One turn sends every row of this set to another row. A few are shown first. Where does it send the rows asked after them?
Z847: | +3.30 | -1.42 | -0.35 | -1.11 | -1.57 | +0.30 | -3.28 | +2.49 | +0.52 | -1.06 | +1.50 | +3.08 | +0.05 | +0.34 | +2.67 | -0.28 | -1.22 | +0.71 | -0.65 | +2.30 | -0.08 | -0.93 | -0.29 | -2.54 | -1.17 | +0.28 | -2.79 | -1.67 | -1.52 | +0.12 | -1.68 | -1.12 | +3.16 | +0.24 | -1.31 | +0.89 | +1.50 | -2.02 | -0.86 | -0.91 | +1.31 | +2.61 | -0.51 |
Z443: | +2.46 | -0.17 | -0.58 | -0.32 | -2.28 | +0.87 | -4.21 | +2.79 | +1.26 | -2.04 | +0.15 | +1.06 | +1.12 | +2.60 | +1.69 | -0.40 | +3.07 | -2.76 | +0.09 | +2.22 | -0.07 | -0.48 | -2.96 | -3.14 | -0.98 | +2.50 | -2.16 | -0.40 | -0.95 | -1.26 | +0.47 | -1.55 | +0.23 | +1.00 | +1.50 | -1.05 | +1.05 | -1.96 | -1.50 | +0.16 | +2.15 | -0.36 | +0.19 |
Z722: | +0.88 | -1.15 | -0.13 | +1.57 | +0.81 | -0.39 | -1.92 | -0.06 | +0.93 | -0.53 | +0.01 | +2.04 | -0.31 | +3.30 | +2.97 | -0.19 | -0.35 | -1.58 | -0.34 | +1.50 | -1.10 | -0.39 | -5.23 | -1.19 | +0.51 | +1.28 | -0.75 | +1.35 | -1.10 | -2.60 | +0.81 | -2.43 | +0.70 | -1.78 | +0.51 | +0.52 | +0.52 | -1.73 | -0.29 | -1.98 | +3.60 | +0.81 | -5.19 |
Z177: | +4.43 | +1.11 | -0.13 | -1.81 | -1.98 | +2.10 | -1.85 | +1.90 | -1.07 | +2.47 | -1.20 | +1.36 | +0.86 | +0.55 | +3.36 | -1.44 | -0.19 | -3.09 | -0.96 | +1.69 | +1.92 | -2.62 | -1.99 | -3.95 | +0.01 | -0.72 | -3.07 | +1.33 | -2.26 | +1.00 | -0.67 | -1.69 | -2.12 | +2.10 | +0.15 | +0.37 | +3.47 | -2.77 | -1.13 | -0.26 | +2.70 | +0.06 | -3.00 |
Z158: | +1.43 | -0.51 | +1.21 | +0.15 | -0.52 | +0.17 | -0.27 | +3.67 | +2.29 | +0.79 | -1.93 | +3.06 | -0.57 | +2.03 | +0.92 | +2.28 | -1.75 | +0.44 | -2.14 | +2.49 | -0.06 | +0.91 | -4.07 | -0.23 | +0.70 | +0.50 | -1.54 | +1.89 | -1.41 | -0.35 | +0.30 | -1.88 | -0.44 | -1.44 | -1.29 | +0.65 | +0.59 | -3.09 | -0.35 | -1.89 | +2.36 | +2.29 | -4.67 |
Z619: | +0.54 | -0.23 | +0.95 | +0.48 | -0.53 | +0.26 | -3.68 | +1.37 | +2.33 | -1.59 | -0.03 | -0.80 | +2.54 | +1.76 | +2.38 | -1.82 | +1.48 | -3.42 | -0.24 | +2.69 | +0.22 | -0.20 | -2.81 | -4.47 | +1.08 | +0.61 | -3.30 | +0.62 | -0.72 | -0.65 | +0.18 | -0.75 | +0.03 | +2.03 | +0.45 | -0.36 | +1.61 | -2.99 | +0.46 | -0.17 | +3.14 | -0.46 | -1.02 |
Z881: | +1.68 | +1.31 | -2.10 | +0.79 | -0.83 | +2.31 | -2.61 | +3.45 | -0.57 | +1.56 | +0.25 | -0.22 | +0.30 | +1.21 | +3.36 | -2.36 | +0.63 | -1.61 | +0.70 | +0.33 | +2.14 | -1.03 | -0.66 | -2.69 | -1.04 | -0.23 | -2.77 | +0.00 | -0.38 | +1.35 | -0.70 | -2.76 | -1.51 | +0.75 | -0.28 | +0.74 | +2.55 | -1.32 | -0.31 | -1.88 | +2.00 | -0.07 | -3.75 |
Z914: | +1.36 | +0.29 | +0.06 | +2.56 | -0.20 | +1.63 | -3.11 | +3.51 | +0.28 | +0.66 | +1.79 | +1.45 | +1.61 | +1.04 | +1.47 | -0.93 | -2.36 | -1.13 | -1.29 | -0.59 | -0.89 | -0.74 | -5.33 | -1.79 | +0.10 | -0.70 | -0.29 | -0.96 | -0.97 | +1.25 | -0.80 | -1.43 | -0.77 | -0.84 | -0.06 | +0.93 | +2.44 | -4.26 | -0.69 | -1.20 | +3.53 | -0.71 | +0.45 |
Z229: | +0.29 | -0.69 | +0.27 | -1.09 | -1.01 | +0.68 | -1.30 | +1.57 | +2.24 | +0.21 | -0.08 | +4.15 | +1.06 | -0.18 | -1.63 | -1.05 | -0.95 | -0.26 | -1.67 | +3.78 | -0.95 | -0.61 | -4.05 | -0.21 | +0.99 | -0.48 | -1.70 | +2.29 | -2.53 | +1.08 | +0.84 | -2.15 | -1.28 | -1.02 | +2.08 | +1.19 | +1.07 | -3.99 | -1.90 | -2.52 | +0.86 | +1.43 | -2.30 |
Z789: | +2.36 | -0.84 | +2.89 | -0.41 | +0.22 | +2.07 | -3.81 | +0.95 | +1.49 | -0.99 | +0.93 | +2.58 | -1.19 | +1.93 | +4.36 | +0.24 | -0.15 | +0.79 | -0.15 | +2.08 | -1.43 | +0.18 | -1.07 | +0.08 | -1.42 | -0.68 | +0.04 | +0.16 | -3.58 | +1.58 | +0.67 | -0.46 | +0.11 | +0.02 | -1.76 | -1.29 | +3.98 | -1.88 | +1.00 | -0.07 | +1.88 | -0.83 | -2.08 |
Z800: | +2.64 | -2.32 | +1.00 | +0.05 | +0.87 | +2.33 | -4.43 | +0.43 | -0.29 | -0.11 | +2.27 | +4.06 | +1.23 | +2.67 | +0.98 | -0.69 | -1.09 | -2.72 | +0.19 | +4.79 | -0.75 | -1.03 | -3.87 | -0.67 | -0.73 | -1.23 | -1.02 | +0.36 | -3.32 | +0.21 | +1.27 | -1.58 | +0.00 | -0.51 | +0.41 | +0.09 | +0.75 | -1.30 | -3.09 | -3.21 | +2.01 | -0.02 | -2.41 |
Z888: | +2.63 | +1.11 | -0.67 | +1.57 | -0.14 | +1.55 | -3.17 | +0.97 | +1.07 | +0.01 | +1.46 | +2.40 | -0.25 | +2.86 | +0.52 | +0.20 | -0.34 | -2.69 | +0.37 | -0.68 | -1.67 | -1.84 | -3.17 | -1.81 | -0.45 | +1.29 | +0.65 | +0.24 | -2.48 | +1.60 | +0.17 | -0.57 | +0.83 | -1.88 | +0.75 | +0.39 | +3.91 | -5.48 | -0.49 | -0.68 | +4.93 | +0.66 | -2.12 |
Z427: | +2.28 | -0.97 | +1.29 | +0.44 | +0.35 | -0.37 | -1.65 | +0.69 | +1.65 | -0.65 | -1.00 | +2.06 | -0.48 | +0.43 | +5.31 | +0.36 | -0.56 | +0.32 | -1.53 | +0.78 | -1.45 | +0.19 | -1.32 | -0.97 | +0.50 | -0.60 | +0.09 | +0.76 | -2.10 | +0.14 | -2.04 | -2.86 | +1.79 | -1.77 | -0.60 | -1.12 | +3.86 | -2.59 | +0.15 | +0.90 | +1.72 | +0.76 | -1.57 |
Z779: | +1.91 | -0.29 | +1.68 | -0.15 | +1.32 | +3.33 | -2.82 | +1.15 | +2.98 | -0.01 | -2.44 | +4.88 | -0.43 | +1.49 | +1.66 | +0.76 | -1.81 | -2.20 | -0.03 | +3.96 | -1.09 | -0.61 | -3.64 | -0.13 | +0.28 | -0.27 | -2.49 | +0.47 | -1.94 | +0.85 | +1.48 | -0.37 | -0.73 | -2.39 | -1.05 | -1.35 | +1.16 | -2.40 | -1.87 | -1.96 | +1.84 | +1.64 | -4.06 |
Z767: | +1.62 | -0.54 | +1.63 | -1.97 | -0.16 | +1.19 | -4.46 | +0.16 | +2.03 | -0.85 | -0.62 | +2.42 | -0.65 | -0.73 | +2.79 | -2.15 | +0.34 | +0.38 | -1.24 | +1.14 | -0.05 | -2.78 | -3.49 | -2.07 | +1.57 | +2.24 | -3.02 | -1.08 | -0.09 | -1.33 | -0.01 | -0.25 | +1.50 | -0.29 | +0.10 | -0.39 | +4.34 | -2.49 | -1.22 | -0.94 | +2.15 | +2.15 | -1.92 |
Z793: | +2.49 | +0.11 | -2.28 | -0.02 | -0.35 | +4.20 | -1.51 | +2.58 | -0.52 | +1.06 | -1.76 | +1.38 | -0.87 | +0.63 | +2.76 | -0.76 | +1.47 | -4.18 | +0.40 | +1.53 | +0.34 | -1.61 | -2.81 | -3.22 | -2.67 | +0.21 | -3.18 | +0.78 | -1.73 | -0.49 | -0.95 | -1.69 | -1.62 | +1.01 | -1.12 | -0.42 | +4.48 | -2.56 | -1.79 | +0.60 | +2.86 | +0.20 | -3.37 |
Z805: | +1.83 | +0.42 | -1.06 | -0.06 | -0.18 | +0.51 | -3.71 | +2.68 | -0.64 | -2.29 | +0.26 | +0.72 | +1.88 | +2.39 | +1.92 | +1.16 | +1.05 | -3.29 | -0.18 | +4.74 | -0.20 | -0.87 | -1.90 | -3.19 | +1.39 | +1.83 | -2.37 | +1.05 | -2.56 | +0.05 | -0.21 | -0.67 | +1.02 | +2.80 | +1.39 | +0.25 | +2.75 | -2.96 | -0.85 | +1.44 | +2.53 | +0.02 | -0.81 |
Z311: | +2.20 | -1.53 | +0.03 | +1.20 | -0.97 | +0.34 | -4.17 | +1.38 | -1.87 | -0.92 | +1.27 | +1.12 | +0.17 | +1.06 | +0.38 | -1.54 | -2.57 | -2.18 | -0.38 | +2.33 | -1.80 | -2.87 | -2.87 | -1.51 | +0.88 | +0.57 | -1.49 | -0.45 | -2.84 | +1.72 | +0.28 | -0.49 | -1.04 | -2.65 | -1.14 | -0.10 | +3.33 | -4.07 | +0.09 | -0.59 | +4.66 | -1.95 | -1.96 |
Z503: | +0.61 | -0.64 | +0.15 | +1.37 | +0.03 | -1.02 | -0.67 | +1.99 | +2.05 | +0.25 | -0.93 | +3.04 | -1.26 | +2.59 | +0.64 | +0.96 | -1.72 | -1.10 | -1.25 | +3.06 | -1.08 | +0.56 | -4.08 | -0.36 | +0.94 | +0.95 | -1.75 | +1.30 | -1.12 | -0.99 | +0.57 | -2.12 | +0.55 | -2.10 | -0.24 | +1.24 | -0.32 | -2.59 | -0.59 | -1.39 | +2.55 | +1.93 | -5.02 |
Z253: | +2.44 | +1.78 | -2.21 | +0.46 | -1.02 | +2.89 | -1.69 | +3.84 | +0.50 | +1.72 | -1.54 | -0.01 | +0.54 | +1.55 | +2.91 | -1.85 | +0.27 | -1.79 | +0.60 | +0.86 | +1.90 | -1.19 | -0.18 | -3.21 | -0.94 | +0.38 | -2.89 | -0.03 | -0.70 | +1.62 | -0.81 | -1.77 | -1.44 | +0.96 | -0.18 | -0.20 | +1.86 | -1.70 | -0.27 | -1.53 | +1.93 | -0.33 | -4.02 |
Z53: | +0.87 | -1.64 | +1.14 | +0.61 | +0.40 | +2.20 | -2.07 | +2.85 | +2.89 | -2.07 | +1.39 | +1.57 | -0.70 | -0.37 | +1.39 | +1.73 | -1.36 | +0.26 | +0.53 | +1.76 | +0.13 | -1.17 | -2.04 | -2.09 | +0.61 | +0.74 | -3.09 | -0.44 | -2.14 | -0.18 | -0.31 | +1.45 | +0.82 | +2.85 | -0.58 | +0.65 | +4.90 | -2.19 | -0.84 | -0.51 | +2.49 | +1.48 | -2.98 |
Z478: | +1.52 | -1.56 | +0.64 | -1.68 | -0.78 | +1.50 | -1.04 | +1.34 | +1.62 | -0.07 | -1.73 | +4.48 | +0.65 | -0.74 | -0.66 | -0.33 | -1.48 | -0.06 | -2.53 | +3.61 | -1.13 | -0.14 | -2.98 | -0.56 | -0.41 | -1.00 | -2.80 | +2.55 | -2.82 | +1.20 | +0.53 | -1.68 | -1.64 | -1.93 | +0.43 | +0.63 | +1.43 | -3.67 | -0.94 | -2.32 | +0.50 | +1.34 | -1.32 |
Z782: | +1.15 | -0.70 | +1.42 | -0.31 | -0.21 | +2.26 | -3.06 | +1.90 | +1.13 | -0.28 | +0.10 | +1.43 | -0.60 | -1.54 | +2.56 | -0.36 | +0.41 | +1.35 | -1.77 | +2.39 | -1.30 | -0.41 | -1.23 | +0.67 | +1.30 | -0.41 | +0.12 | +0.78 | -2.19 | +0.56 | -0.25 | -1.83 | +0.58 | -0.14 | -0.42 | -2.57 | +5.30 | -4.07 | -1.32 | -0.68 | +1.01 | -1.11 | -1.43 |
Z568: | +2.46 | +0.08 | -2.53 | +0.65 | -0.58 | +3.90 | -2.25 | +2.66 | -0.60 | +1.28 | +0.27 | +1.40 | -1.32 | +0.72 | +3.14 | -0.22 | +1.63 | -3.97 | +1.63 | +1.00 | +0.98 | -1.65 | -2.69 | -2.99 | -1.87 | -0.21 | -2.89 | +0.77 | -1.60 | -0.21 | -0.96 | -2.62 | -0.86 | +1.16 | -0.51 | -0.16 | +4.75 | -2.21 | -2.30 | +0.54 | +3.12 | +0.56 | -3.53 |
Z956: | +3.81 | +0.79 | -0.44 | -1.03 | -1.73 | +1.47 | -2.48 | +0.91 | -1.08 | +1.56 | -0.14 | +1.24 | +0.47 | +0.26 | +3.73 | -1.80 | -0.16 | -3.48 | -0.03 | +1.52 | +1.89 | -3.11 | -1.59 | -3.56 | +0.67 | -0.70 | -2.98 | +1.55 | -2.15 | +1.34 | -0.18 | -2.23 | -2.34 | +1.43 | +0.76 | +0.59 | +4.31 | -1.92 | -0.73 | -0.11 | +3.08 | +0.18 | -3.27 |
Z505: | -0.28 | -1.51 | -1.07 | +0.76 | -0.09 | +0.77 | -0.52 | +1.46 | +1.62 | -0.52 | +1.55 | +1.85 | +2.20 | +0.46 | -0.63 | -0.49 | -1.07 | +0.05 | -0.37 | +2.88 | -0.41 | -0.69 | -3.72 | -1.48 | +2.28 | -0.63 | -0.32 | +2.55 | -3.24 | +0.05 | +0.04 | -2.62 | -0.51 | +0.50 | +2.84 | +0.70 | +2.08 | -3.43 | -1.58 | -3.27 | +1.57 | -0.05 | -2.76 |
Z243: | +1.61 | -1.40 | +2.33 | +0.44 | +1.28 | +2.39 | -3.28 | +1.12 | +2.24 | -0.28 | -0.30 | +5.12 | -0.18 | +2.12 | +0.60 | -0.20 | -1.89 | -2.98 | -0.03 | +4.67 | -1.35 | -0.39 | -4.92 | -0.11 | -0.54 | -0.93 | -2.17 | +0.26 | -2.50 | +0.67 | +1.57 | -0.48 | -1.13 | -1.53 | -0.25 | +0.25 | +0.60 | -1.51 | -2.83 | -1.67 | +1.97 | +1.14 | -3.26 |

Z158 turns into Z478
Z53 turns into Z847
Now these:
Z311 turns into Z888
Z722 turns into Z505
Z956 turns into Z568
Z805 turns into Z443
Z229 turns into Z243
Z789 turns into Z427
Z253 turns into Z177

